In the data rows, the value 128 means zero.
Here are some numbered points:
[175, 97, 116, 125, 134, 148, 127, 122, 134, 149, 168, 101, 178, 72, 58, 76] 0
[148, 132, 141, 106, 110, 191, 98, 145, 155, 109, 119, 130, 165, 102, 127, 130] 1
[57, 151, 149, 125, 109, 97, 146, 120, 123, 129, 137, 162, 85, 85, 138, 78] 2
[129, 105, 116, 110, 151, 93, 130, 87, 128, 147, 88, 114, 128, 92, 147, 79] 3
[119, 78, 91, 86, 178, 132, 105, 89, 146, 134, 78, 155, 173, 75, 156, 73] 4
[146, 167, 151, 143, 137, 195, 104, 92, 151, 108, 50, 138, 143, 113, 122, 122] 5
[136, 126, 98, 172, 109, 137, 157, 133, 102, 157, 152, 117, 164, 152, 116, 130] 6
[145, 172, 140, 128, 102, 110, 98, 160, 144, 137, 118, 135, 128, 169, 145, 107] 7
[115, 172, 155, 138, 152, 117, 147, 119, 115, 142, 90, 122, 97, 112, 166, 80] 8
[107, 110, 102, 149, 141, 109, 173, 121, 78, 188, 116, 87, 163, 168, 149, 108] 9
[142, 112, 108, 97, 163, 178, 93, 91, 162, 124, 153, 130, 111, 144, 124, 168] 10
[167, 166, 115, 71, 159, 177, 90, 61, 171, 86, 113, 217, 80, 80, 136, 106] 11
[136, 137, 153, 185, 131, 140, 142, 127, 115, 126, 132, 126, 109, 152, 139, 106] 12
[144, 135, 97, 130, 105, 133, 105, 157, 138, 134, 129, 120, 159, 82, 101, 81] 13
[133, 171, 142, 179, 124, 89, 155, 132, 106, 127, 128, 115, 103, 104, 117, 126] 14
[101, 178, 136, 105, 120, 107, 131, 115, 131, 119, 138, 147, 122, 166, 92, 143] 15
[105, 123, 109, 175, 85, 157, 142, 162, 108, 156, 143, 116, 155, 177, 191, 99] 16
[144, 134, 165, 156, 157, 122, 122, 100, 139, 103, 164, 130, 82, 162, 125, 120] 17
[118, 103, 163, 121, 142, 149, 140, 109, 114, 128, 112, 139, 85, 149, 180, 164] 18
[187, 133, 116, 85, 76, 197, 70, 167, 178, 102, 131, 167, 140, 176, 140, 135] 19
[108, 157, 145, 190, 159, 125, 170, 144, 91, 156, 119, 100, 108, 144, 160, 122] 20
[135, 155, 148, 105, 88, 122, 90, 158, 154, 92, 96, 110, 112, 160, 162, 141] 21
[123, 91, 97, 150, 148, 139, 126, 166, 121, 159, 111, 123, 133, 138, 228, 147] 22
[110, 164, 123, 121, 120, 100, 158, 168, 81, 162, 132, 110, 148, 75, 161, 163] 23
[147, 152, 140, 151, 146, 136, 122, 137, 130, 110, 150, 102, 140, 86, 97, 114] 24
[94, 131, 181, 114, 141, 71, 139, 106, 122, 122, 133, 105, 99, 108, 85, 160] 25
[122, 105, 99, 194, 159, 106, 182, 135, 83, 168, 169, 105, 165, 140, 124, 179] 26
[138, 124, 142, 108, 97, 98, 69, 146, 156, 90, 113, 162, 126, 166, 139, 113] 27
[140, 99, 180, 124, 163, 105, 85, 128, 157, 102, 74, 91, 120, 120, 162, 109] 28
[176, 74, 118, 133, 124, 170, 96, 93, 175, 117, 135, 149, 99, 167, 122, 132] 29
[122, 76, 136, 93, 105, 151, 96, 115, 157, 131, 155, 169, 138, 173, 125, 178] 30
[143, 85, 119, 77, 155, 170, 118, 77, 151, 137, 104, 220, 147, 86, 122, 103] 31
[89, 172, 99, 99, 108, 105, 143, 114, 135, 119, 155, 153, 130, 156, 89, 166] 32
[187, 113, 203, 167, 128, 131, 107, 96, 158, 78, 129, 124, 71, 175, 103, 84] 33
[129, 150, 130, 113, 73, 140, 135, 150, 124, 136, 143, 105, 134, 146, 143, 115] 34
[155, 129, 147, 138, 146, 152, 115, 141, 142, 126, 142, 154, 107, 129, 88, 156] 35
[162, 130, 108, 76, 203, 180, 89, 60, 175, 88, 83, 200, 105, 178, 101, 180] 36
[154, 124, 155, 142, 140, 123, 125, 101, 133, 137, 63, 115, 148, 167, 173, 142] 37
[126, 132, 131, 143, 111, 146, 171, 136, 84, 140, 144, 112, 132, 101, 120, 73] 38
[84, 144, 106, 96, 168, 155, 109, 75, 147, 103, 145, 159, 123, 104, 85, 111] 39
[111, 97, 155, 117, 150, 112, 136, 95, 117, 135, 164, 136, 103, 131, 112, 176] 40
[163, 161, 143, 128, 134, 153, 82, 165, 177, 107, 76, 55, 138, 169, 151, 151] 41
[95, 82, 111, 121, 178, 112, 127, 67, 132, 119, 159, 139, 112, 119, 85, 95] 42
[149, 173, 126, 116, 77, 132, 100, 166, 146, 113, 109, 133, 170, 130, 136, 85] 43
[105, 95, 99, 112, 184, 109, 168, 78, 92, 181, 98, 178, 194, 90, 150, 83] 44
[137, 105, 178, 94, 120, 127, 102, 103, 166, 66, 139, 189, 65, 121, 97, 143] 45
[141, 97, 182, 60, 123, 170, 80, 92, 172, 81, 159, 144, 88, 150, 118, 112] 46
[165, 150, 138, 105, 141, 136, 115, 71, 151, 93, 134, 119, 133, 179, 86, 154] 47
[143, 172, 176, 144, 130, 158, 105, 138, 161, 99, 98, 114, 93, 107, 109, 138] 48
[163, 108, 151, 59, 169, 131, 92, 56, 177, 66, 56, 226, 22, 174, 156, 79] 49
New points follow, each followed by the number of its nearest point above, looking only along the 3 directions in which the numbered points spread most.
[101, 174, 117, 91, 91, 147, 104, 139, 158, 93, 125, 130, 146, 84, 103, 170] --> 28
[179, 133, 96, 96, 164, 142, 86, 97, 175, 108, 86, 183, 141, 141, 165, 168] --> 5
[168, 85, 123, 150, 136, 184, 87, 120, 173, 111, 162, 140, 131, 127, 90, 157] --> 30
[99, 145, 120, 177, 87, 85, 134, 174, 109, 156, 92, 136, 144, 90, 130, 179] --> 6
[119, 171, 60, 125, 187, 127, 159, 85, 105, 149, 111, 158, 123, 115, 150, 108] --> 3
[129, 112, 90, 157, 135, 143, 154, 122, 93, 151, 177, 134, 141, 173, 125, 83] --> 38
[198, 135, 122, 131, 152, 167, 99, 106, 171, 124, 159, 122, 134, 148, 76, 146] --> 30
[102, 104, 176, 99, 121, 130, 125, 98, 139, 91, 116, 141, 105, 114, 125, 72] --> 10
[123, 138, 91, 180, 127, 135, 175, 138, 88, 154, 143, 118, 144, 161, 96, 149] --> 20
[216, 132, 152, 96, 161, 177, 85, 100, 182, 80, 145, 129, 121, 75, 89, 116] --> 29
[155, 121, 146, 92, 129, 136, 103, 105, 158, 110, 84, 156, 128, 158, 128, 177] --> 29
[137, 120, 112, 156, 126, 130, 149, 112, 94, 142, 139, 109, 145, 78, 88, 156] --> 38
[155, 90, 117, 153, 106, 142, 150, 107, 103, 120, 153, 94, 154, 165, 100, 155] --> 12
[104, 140, 116, 144, 109, 122, 140, 164, 100, 153, 147, 99, 154, 163, 122, 77] --> 6
[96, 184, 103, 106, 126, 119, 163, 120, 106, 146, 160, 123, 127, 96, 98, 131] --> 2
[157, 101, 141, 86, 78, 136, 105, 156, 143, 93, 106, 149, 117, 132, 85, 173] --> 27
[101, 102, 112, 125, 130, 115, 136, 174, 114, 163, 121, 106, 145, 159, 165, 135] --> 6
[100, 73, 110, 150, 125, 98, 197, 153, 79, 160, 190, 121, 124, 102, 128, 95] --> 26
[100, 175, 120, 92, 119, 131, 107, 110, 164, 99, 158, 167, 147, 127, 73, 109] --> 10
[135, 98, 145, 159, 114, 120, 168, 123, 82, 146, 165, 119, 86, 172, 109, 120] --> 14
[164, 161, 106, 141, 121, 171, 121, 119, 140, 116, 180, 112, 137, 119, 149, 115] --> 37
[119, 123, 124, 185, 140, 99, 147, 145, 116, 141, 162, 117, 123, 134, 140, 168] --> 14
[93, 100, 88, 108, 157, 155, 146, 88, 129, 110, 146, 146, 86, 180, 114, 152] --> 40
[183, 113, 160, 141, 141, 168, 91, 113, 170, 72, 110, 150, 102, 88, 88, 118] --> 29
[147, 113, 93, 123, 142, 168, 85, 179, 166, 90, 99, 48, 105, 100, 133, 177] --> 7
[146, 148, 151, 171, 153, 153, 157, 103, 102, 145, 202, 81, 111, 159, 126, 131] --> 14
[101, 164, 187, 88, 138, 105, 127, 97, 131, 100, 137, 110, 61, 143, 119, 115] --> 17
[182, 141, 193, 154, 118, 141, 110, 109, 150, 78, 145, 83, 51, 168, 90, 178] --> 33
[161, 104, 141, 98, 92, 163, 72, 139, 185, 106, 113, 147, 138, 102, 111, 94] --> 5
[113, 82, 87, 123, 75, 148, 113, 167, 128, 135, 149, 123, 192, 161, 165, 87] --> 22
[131, 133, 143, 173, 102, 110, 97, 139, 145, 102, 95, 118, 108, 153, 108, 178] --> 48
[106, 93, 142, 105, 155, 130, 123, 92, 132, 111, 144, 122, 129, 169, 126, 90] --> 18
[136, 146, 160, 88, 112, 120, 97, 131, 178, 98, 134, 148, 150, 93, 118, 166] --> 30
[123, 110, 105, 106, 94, 124, 144, 161, 98, 190, 127, 127, 157, 122, 165, 158] --> 22
[79, 99, 131, 133, 112, 93, 159, 140, 95, 162, 123, 164, 150, 78, 170, 145] --> 38
[115, 176, 102, 107, 125, 116, 155, 143, 88, 162, 141, 108, 149, 143, 141, 133] --> 6
[96, 177, 98, 156, 134, 110, 152, 191, 101, 134, 94, 49, 126, 101, 192, 94] --> 16
[52, 183, 130, 123, 125, 91, 166, 131, 102, 146, 135, 133, 149, 181, 108, 118] --> 14
[145, 102, 123, 143, 179, 131, 149, 116, 118, 135, 155, 85, 105, 86, 71, 165] --> 2
[134, 158, 89, 105, 145, 156, 124, 76, 149, 139, 105, 145, 147, 157, 151, 108] --> 5
[140, 162, 131, 143, 144, 152, 141, 125, 134, 143, 58, 88, 135, 82, 148, 147] --> 13
[150, 134, 80, 99, 170, 146, 117, 75, 148, 135, 100, 142, 153, 167, 154, 122] --> 5
[145, 136, 161, 132, 153, 126, 93, 158, 163, 104, 85, 58, 157, 119, 187, 73] --> 43
[180, 179, 179, 154, 131, 198, 100, 87, 167, 91, 171, 111, 44, 111, 45, 175] --> 33
[109, 132, 115, 161, 97, 16, 171, 175, 76, 179, 105, 82, 154, 82, 124, 156] --> 26
[86, 141, 175, 86, 133, 94, 124, 151, 145, 118, 143, 173, 47, 118, 91, 128] --> 17
[159, 97, 112, 123, 131, 121, 105, 176, 160, 83, 67, 52, 112, 151, 139, 110] --> 7
[157, 134, 159, 86, 104, 143, 97, 149, 152, 79, 111, 142, 129, 118, 116, 171] --> 27
[139, 95, 155, 167, 119, 142, 174, 97, 95, 145, 184, 119, 112, 132, 132, 151] --> 14
[117, 158, 143, 169, 142, 109, 139, 138, 119, 138, 102, 119, 85, 177, 183, 101] --> 12
[118, 177, 64, 138, 210, 137, 163, 101, 98, 152, 187, 104, 172, 118, 119, 151] --> 38
[192, 156, 129, 158, 108, 135, 135, 116, 112, 141, 138, 89, 140, 139, 130, 111] --> 34
[169, 176, 166, 80, 70, 166, 73, 154, 166, 71, 93, 160, 119, 166, 156, 116] --> 19
[172, 146, 137, 103, 128, 174, 103, 115, 164, 90, 83, 92, 110, 129, 137, 177] --> 27
[135, 91, 130, 144, 158, 153, 141, 144, 124, 150, 153, 135, 103, 135, 109, 72] --> 8
[163, 111, 148, 90, 81, 163, 78, 159, 175, 81, 103, 135, 118, 80, 131, 167] --> 27
[127, 153, 131, 97, 163, 106, 152, 72, 114, 149, 79, 185, 131, 168, 150, 153] --> 39
[67, 93, 80, 104, 156, 137, 142, 77, 119, 142, 171, 152, 145, 149, 145, 110] --> 3
[129, 93, 157, 164, 92, 123, 96, 162, 148, 85, 101, 119, 109, 85, 116, 72] --> 37
[133, 171, 113, 98, 77, 164, 114, 140, 125, 122, 141, 132, 182, 119, 154, 125] --> 43
[107, 120, 68, 121, 187, 116, 188, 77, 73, 168, 122, 180, 110, 145, 197, 108] --> 3
[175, 121, 152, 134, 131, 175, 100, 119, 155, 93, 150, 136, 88, 101, 113, 166] --> 47
[130, 73, 111, 93, 169, 147, 132, 83, 123, 158, 114, 190, 149, 110, 160, 149] --> 3
[93, 179, 136, 98, 110, 100, 141, 129, 129, 109, 130, 162, 107, 115, 87, 122] --> 32
[109, 88, 138, 170, 138, 143, 155, 138, 116, 145, 129, 124, 68, 127, 122, 132] --> 32
[157, 102, 163, 98, 77, 195, 63, 153, 186, 74, 103, 155, 119, 167, 141, 176] --> 19
[138, 95, 167, 138, 156, 124, 77, 167, 169, 105, 88, 103, 182, 168, 97, 145] --> 7
[123, 93, 118, 150, 88, 99, 119, 159, 129, 142, 98, 140, 151, 176, 174, 87] --> 22
[150, 161, 164, 184, 133, 121, 140, 115, 109, 110, 143, 102, 88, 177, 156, 144] --> 12
[122, 156, 148, 101, 123, 122, 123, 125, 135, 100, 78, 161, 133, 81, 144, 145] --> 28
[159, 116, 194, 120, 169, 108, 105, 87, 160, 97, 47, 186, 70, 80, 143, 132] --> 10
[119, 160, 101, 142, 130, 140, 149, 101, 120, 188, 115, 71, 146, 161, 160, 131] --> 6
[121, 184, 101, 139, 175, 141, 170, 95, 94, 183, 123, 208, 141, 82, 129, 107] --> 3
[120, 179, 119, 83, 137, 125, 98, 118, 171, 88, 154, 179, 138, 98, 103, 123] --> 10
[56, 86, 102, 139, 187, 102, 168, 81, 94, 136, 128, 133, 131, 140, 147, 142] --> 2
[83, 81, 135, 120, 113, 58, 153, 163, 115, 138, 139, 141, 173, 165, 73, 169] --> 14
[124, 132, 126, 156, 98, 93, 129, 154, 119, 131, 147, 144, 153, 136, 160, 94] --> 6
[155, 134, 147, 127, 49, 87, 75, 148, 167, 100, 106, 146, 114, 130, 92, 170] --> 48
[158, 181, 198, 159, 136, 118, 103, 130, 153, 98, 152, 130, 52, 165, 100, 171] --> 33
[117, 86, 119, 136, 135, 139, 104, 142, 141, 115, 107, 102, 143, 163, 149, 80] --> 37
[159, 167, 149, 157, 144, 154, 144, 145, 120, 129, 155, 93, 113, 101, 96, 167] --> 12
